Each named turn below is shown by a few rows before and after it. Which turns, in which order, take the first row of each later pair to the second? The first pair is answered.
k880:
[ -2.5  12.9   4.8   7.0  26.9  -0.2  -8.1  19.9 -15.5   3.5 -11.5  -0.8
   0.9  17.3  -2.1]  ->  [  7.7  12.9 -16.4  10.0  -5.0  -3.1   0.7   5.9 -22.9   5.1   6.0   5.4
  24.2   0.0  14.0]
[ 31.1  -8.4   8.7  -3.1   5.1   4.4 -15.1  15.0 -48.3  -1.5   5.4 -46.1
  14.2   0.5  -2.3]  ->  [ 39.1  -4.2   9.3  -6.8  -7.1   0.5 -14.2   2.6 -41.7   0.4  18.9 -42.7
   6.2  -9.0  -2.7]
[ 17.7  -3.1  11.4  -6.1 -21.4 -13.1  -9.0 -26.1   8.3  -0.5  26.3   9.1
 -21.5 -10.9 -10.6]  ->  [ -8.3  -6.0  23.1  -5.7  21.0  -5.2 -17.5   9.5   2.8  -6.2 -14.7   8.5
 -25.7  20.4 -21.4]
k891:
[-24.6   4.4  10.2  -3.2  32.6   0.8  -1.6  35.2 -11.9 -10.0 -21.0   9.9
   9.6  25.7   8.0]  ->  [ -9.5   8.7  29.2 -17.6  30.5 -10.4 -15.2   0.7   9.6  -8.3   5.3   3.4
 -36.2  16.2 -14.5]
[ 16.3  12.0  12.2 -27.8 -73.3  -6.8  -6.2 -24.2  -6.7  36.0  11.4 -25.6
   2.7 -53.0  -4.8]  ->  [  5.1   6.1  -7.3 -15.3 -68.8   6.7   4.8  -1.3 -30.2  31.2 -18.5 -23.6
  43.6 -44.0  18.0]
[ 11.7  -9.7  16.0 -17.1  27.3  -1.6  -6.9  -1.0  -0.4 -10.0  -9.2   0.0
 -35.0   5.7 -16.5]  ->  [  2.3 -13.1   0.7  -5.6  31.0   8.0   3.9  26.5 -15.4  -6.9 -27.4   3.3
   0.7  13.7   1.8]
[  1.5  11.0 -42.4  -3.1 -29.1 -16.6   2.1 -17.5 -38.8 -46.5 -28.6   7.7
  -6.8  -9.9  -1.5]  ->  [-35.7  29.8 -15.8 -10.4 -12.3 -37.9  29.4  31.3  19.4   0.5  20.1  21.3
  19.1  -2.7  13.3]
k826:
[  8.1  15.3   9.4 -28.4  -2.0  -0.8   7.0  -8.3  22.5  24.1  37.3  -2.1
 -15.8 -10.9   2.3]  ->  [ 15.2  12.0 -17.8 -18.1 -26.1   8.6  15.4 -14.5   0.8  15.2  24.9  -0.2
  14.0 -22.8  22.2]
[  3.5  -1.8  15.7   8.3  -2.0  -2.7   1.7   9.0  10.4  -5.6 -18.4  -4.3
   8.0  21.9   1.3]  ->  [  4.3  -4.9  10.3  10.6  -4.6  -4.5   3.4  10.1  10.1  -6.2 -17.3  -1.9
  13.4  22.9   3.2]
[-30.5   7.6  11.1   4.6  22.6 -16.3  17.8  25.3  15.9   0.4 -30.0   1.3
  28.4  22.7  10.1]  ->  [-14.3   0.1  -9.1  12.0   7.7  -7.6  11.6   6.5 -10.4 -17.5 -49.2  -4.6
  32.5  19.3   8.9]
[ -0.2  29.1  18.2  -1.7   5.4 -28.0  -6.1   5.9  -3.5  29.4  46.2 -17.9
 -10.7 -26.8   5.1]  ->  [ 14.4  21.6 -12.2  11.0 -18.0 -16.4  -1.2  -4.7 -33.4  16.6  30.6 -19.1
  18.2 -37.0  25.0]
Now pairs of rows:
Each pair is 2 to 3 turns apart.
[ 28.9  -3.5   0.1 -12.2  -1.4   6.6 -44.8 -56.5 -19.0 -28.6 -32.1 -26.2
 -50.3   6.7 -24.6]  ->  [ -9.5  -1.7 -38.9  13.0  -1.5  17.0   1.3  21.9 -32.4  -5.2 -52.0  -8.3
  65.1  16.4  39.1] -> k880, k891, k826
[ 16.8 -10.8 -13.1   1.3 -43.0  -8.0   8.7 -23.7   4.1  17.2  19.2  -4.8
   1.0 -17.3  -2.3]  ->  [ 10.0  -7.6   8.6  -4.1 -29.4 -15.7   4.5 -20.8  20.5  23.2  26.8  -5.1
 -19.2 -10.5 -14.1] -> k826, k826
[-13.1  12.1   1.8  -5.1 -53.4 -30.1   4.4 -16.3  33.7  16.6  57.7  11.1
   4.4 -15.0  13.4]  ->  [-44.1   2.2  37.4  -7.9  25.0 -20.8 -19.5  33.5  32.1   8.1   1.2   7.6
 -26.0  36.7 -19.1] -> k880, k891, k826
[ -7.6 -27.4 -18.3 -37.4 -14.5  26.2   0.0  26.2  -9.9   0.3 -12.1  -0.2
  43.1  -3.1  38.5]  ->  [ 18.1 -22.1  -6.1 -51.5 -36.1  13.9 -15.8 -26.0   4.0  -5.4  23.8  -5.5
  -4.6 -24.8  16.0] -> k880, k826
[ 16.7  14.0 -21.1 -13.8   1.3   6.3 -21.1 -12.4  -9.7 -24.4 -29.5 -15.6
  13.9 -13.9 -22.6]  ->  [ 14.6  19.3  -3.8 -21.7   4.5  -5.9 -23.0 -20.6  14.3 -12.5  -0.5 -16.2
  -8.2 -20.3 -35.4] -> k891, k891
[ 23.9  -9.6  24.1  -1.1   0.8   9.0 -10.5 -26.3 -15.5 -32.9 -15.8 -14.4
 -22.2   6.6 -21.9]  ->  [  9.3  -1.0  43.6  -9.5  10.0  -8.0  -0.5 -12.4  21.6  -7.6  20.6  -9.0
 -27.5   6.0 -22.1] -> k891, k891
[-12.6  -2.5 -13.2   8.1 -14.0   6.1  18.1  25.4  -7.5   7.9  -3.9  12.3
  56.2  -2.1  20.4]  ->  [-15.7   9.8  14.7  -6.2 -12.0  -8.2  16.1  15.6  29.8  29.6  37.5  12.8
  23.8  -6.9   8.2] -> k891, k891, k891
[  5.7   5.8  20.6  -7.1   7.5  -8.8 -20.1 -13.9  11.7  11.1  -0.3  -1.3
 -36.0  10.4 -21.4]  ->  [  2.1  10.9  -7.5   3.5 -27.5  -9.9   8.1  -0.8   7.7  26.4  19.3   5.5
  23.5  -9.2  16.0] -> k891, k880, k891
[ 29.4 -26.5   5.1  -2.8  11.2   1.0  -4.8 -17.3 -21.7 -35.6 -20.6 -10.7
 -31.0   9.0 -12.3]  ->  [ 29.9 -19.3  15.7  -7.7   2.4 -11.3  -3.2 -28.7  -0.9 -23.3   7.8  -9.7
 -44.6  -0.5 -16.1] -> k880, k891, k891
[ 14.5  -6.6 -19.2  29.0  -5.9   8.6  13.7 -13.6 -28.4 -16.6 -14.6  11.5
  22.1   2.1  21.5]  ->  [ 19.5  -0.2 -17.4  24.8 -21.2   0.0  18.9 -26.4 -13.2  -8.8  10.6  10.8
  21.4  -8.8  25.0] -> k891, k826
[ 29.8   9.0  -5.5  25.8 -34.5 -12.5   1.5 -32.4 -19.2  -8.2  19.0  10.1
  16.8 -37.8  10.9]  ->  [ -6.4  15.5   2.6  30.3   0.6 -13.0  18.1  30.6  -5.7  11.1   7.5  16.1
  52.0 -10.8  24.6] -> k891, k826, k891
[  1.4   0.4   2.8  -7.7 -19.5 -16.9   4.8 -17.8  10.2  12.7  33.0  -1.9
  -2.8 -20.1   4.7]  ->  [-10.0 -10.6  18.5  -6.4  24.2  -4.5 -15.7   0.4  -4.8  -5.8 -16.1  -6.7
 -27.6   9.2 -16.7] -> k826, k826, k880
[-40.8   6.5  14.9   3.0  17.0 -18.4  18.2  25.1  43.8  18.2  31.2 -12.4
  18.5 -15.0  12.8]  ->  [ -5.8 -17.6  -1.2   7.6  20.5  10.9 -21.1 -22.3 -17.1 -41.3 -42.7 -29.5
 -25.5  -8.6 -15.8] -> k891, k880
[  9.5  11.8  20.6 -23.5 -18.1 -14.2   2.2 -25.9  31.4  17.8  40.4  -3.8
 -40.0 -17.6 -14.5]  ->  [ 25.3  -1.9   9.5 -20.2 -19.5  -1.9 -15.4 -44.7   2.3  -6.8   9.1 -13.0
 -53.4 -13.9 -25.2] -> k826, k891, k826
[  8.1  14.1  26.1  -4.8   1.6 -20.2  -0.4 -28.0  18.9  12.1  18.6   1.3
 -37.1 -16.5 -16.6]  ->  [-13.0  16.1  32.5  -3.7  23.4 -18.2   6.5   7.0  29.6  24.3  12.4   6.2
 -22.7   0.4 -12.0] -> k826, k880
[-12.9   9.8   6.4 -19.5 -14.5 -10.0  16.8  14.2   8.4  18.6  50.3  17.8
  -9.0 -30.5  19.3]  ->  [-19.4   1.2 -13.6  -8.0 -14.3   0.0  22.6  32.9 -16.2  10.0  21.8  17.6
  22.6 -25.4  34.3] -> k891, k891
[ 17.5  -8.6 -21.5   3.8 -27.3  16.6 -19.4 -20.8 -14.7 -23.5  -2.8 -12.6
 -33.1  -1.4 -11.9]  ->  [ -6.8   4.7 -25.4   8.8 -36.8   1.5  14.4  18.4  12.6  13.6  33.1   1.7
  19.7  -5.9  21.5] -> k880, k891, k880
[ 15.3   1.5  19.4  -8.6   9.2  -4.9  -7.0  -9.4  14.1  -1.5   7.6 -19.6
 -42.7  12.1  -9.6]  ->  [ 27.4  -3.8 -19.3   5.7 -28.0   2.5  10.8 -13.2 -13.1  -7.1   5.2 -15.8
   5.6  -7.5  23.0] -> k891, k880
[ 11.0  16.5  27.6  -9.4   9.4 -23.2  13.7  10.9  -1.8  31.0  23.4  -2.6
  -6.1  -6.2  33.4]  ->  [  9.4  10.4   9.1   4.1  10.5 -12.8  17.5  23.3 -24.7  23.3  -2.6  -2.3
  19.7  -1.8  47.1] -> k891, k891
[ 33.2  -1.1 -31.5  -8.9 -46.2  -2.9   6.8 -32.9  -6.1  -0.4  24.5  -0.2
   3.1 -22.3  -1.7]  ->  [ -6.0 -13.0 -11.2  -1.0  29.2  15.1  -3.6  30.8 -21.2 -13.5 -49.2  -3.3
   0.8  32.8 -15.9] -> k880, k880
